One turn moves every row onto another: examples first, then more rows asked
J964: [-19  -2  -8 -19 -16  18 -15   0   4  15 -23  -9  13 -21  24  18  39 -14
  29  -2  32   7 -28  11  -2   9  14]
J852: [ -5  23  14  -6 -21   1  -6  15  -2   1 -24 -15 -11  -2   4   6  -4   4
  23  -9 -33  -6  -4  12  10   3 -23]
J36: [-26  -6   2   4  -5  20   7  -3  -3  20 -17 -19   9   2 -20  27  27   1
   2  12   0  -7   6   6  19  35   6]
J126: [ -1  26  10 -13 -20   4 -11  16   4  -5 -21 -12  -9  -3  15   7  -8  -8
  20   9 -29  -6  -6  22  17   1 -23]
J277: [  5  -7  16  11 -17 -11  -2   2  -1   9   0  10   5 -39  34   6   4 -34
  12  -8  -2 -20  15  23  -5  -5   5]
J819: [ -4 -10   2  -5 -17  24  -3   6 -17  10   5 -23  -1 -41   0   7   9 -30
  12 -18 -36   0 -35   9  -2  11  24]
J614: [ -1  -7   1  -3 -21  35   0   4 -25   7  -1 -13   4 -36   8   2  17 -20
   0  -6 -34  10 -33   7   2  17  32]
J28: [  5  19   9 -17 -14   4 -17  13   2   1 -22 -15  -6   2  -4   5  -9  -4
   8  -1 -21  -5 -10  11  27  -1 -22]
J645: [ -7  15  24  -2  15  17  -8   6   2  27   3   5 -17  -7  24  28  19   3
   8  17   7 -11   5  -3 -16  13  15]
J721: [ -2  -5  23  -7 -13 -11  -3   3  -7  18  10   4  -1 -44  34   6   8 -38
  15 -14 -10 -15  14  21  -2   4  -6]
J507: [-27  -8   4  -3  -4  22  18  -4  10  26 -22 -20   3  -2 -24  22  21  -5
   0  12   5  -8  -4  16  15  22  -4]
J592: [ -2  15  22 -14   0  17 -11   6   5  21  -8   3 -18  -8  29  29  19  13
   7  17  18 -13   5  -5 -13  20  14]
J891: [  4  -8  11  -2 -13 -13  -5   9  -6   6   9   8   0 -41  38  11   3 -42
  -1  -8   0  -8   9  23  -4  10  -2]
J365: [ -3  -9   0  -2 -34  40  -4  17 -19  10  -3 -11  -3 -32  -2   6   5 -22
   8   2 -37   5 -27  15   5  16  24]
J639: [  3 -13  13   1 -28  -2  -2   0  -7   0   6   6  11 -42  34   6  10 -37
   8   6  -6 -15  18  25  -1   0   1]
J684: [  1  27   7 -21 -24  -3  -3   9  -3   7 -15 -17 -16  -5   3   2  -9   0
   5  -5 -27  -8  -4  17  12  11 -25]
J667: [-17  -7 -14  -8 -18  14 -12 -11  10   7 -23  -1  16 -21  25  24  37 -15
  15  -6  27   3 -30   9   2  20  19]
J903: [ -6  20  20 -10  -1  26  -6   7  -7  28  -2  -3 -15 -13  18  27  22   1
  16  25  18 -14   6 -14 -15  12  11]
J336: [-28 -12   3   2 -10  12   7  -1  -3  30 -19 -16  15   8 -22  19  29  -2
   5  -1   4  -2   4  13  14  25  -4]
J308: [ -6  27  13 -17 -16  -3 -11   9  -2  12 -13 -19 -11 -12  -8   6 -10 -10
  17  -9 -30 -16 -13  14  17   0 -23]
J635: [-10  12  18  -6   8  15  -6   3   1  28  -1   6 -23 -21  26  21  23  11
   6  24  14 -13   0  -1 -17  24  -4]
J989: [-15  -2 -12 -20 -13  18 -15 -17   3   5 -21   1  11 -25  18  22  33 -11
  26  -8  22   5 -32   1  -6   6  17]
J708: [-29  -2   0  11  -8  18   5  -3   4  26 -10 -27  12   3 -14  20  39 -11
   8  16   4  -5   6  10  16  22   2]
J444: [ -7 -12  -4   5 -23  37  -7   4 -17   8  -6  -5  -6 -43  -8   6   8 -23
  18 -13 -36   2 -25  14   3  16  27]
J536: [ -6  -7  27  -5 -18  -1  -8  -2  -4   7   6  14   3 -38  37  10  17 -32
  -2  -6  -2 -14  23  28   3   4  -4]
J264: [-18 -11 -12 -13 -15   9  -4  -3   8  10 -22  -5   9 -32  21  31  33 -13
  14   1  21  14 -36  -4  -7   8  13]
J571: [ -9  -9  -5 -10 -21  30  -3   3 -14  -2   2 -18  -6 -41  -8  14   6 -25
   1 -10 -34   7 -27  19   7  17  28]

J614 -> J536
J36 -> J667
J819 -> J721
Where do these go?
J989 -> J645
J444 -> J277
J903 -> J708
J891 -> J684
J126 -> J365
J635 -> J507

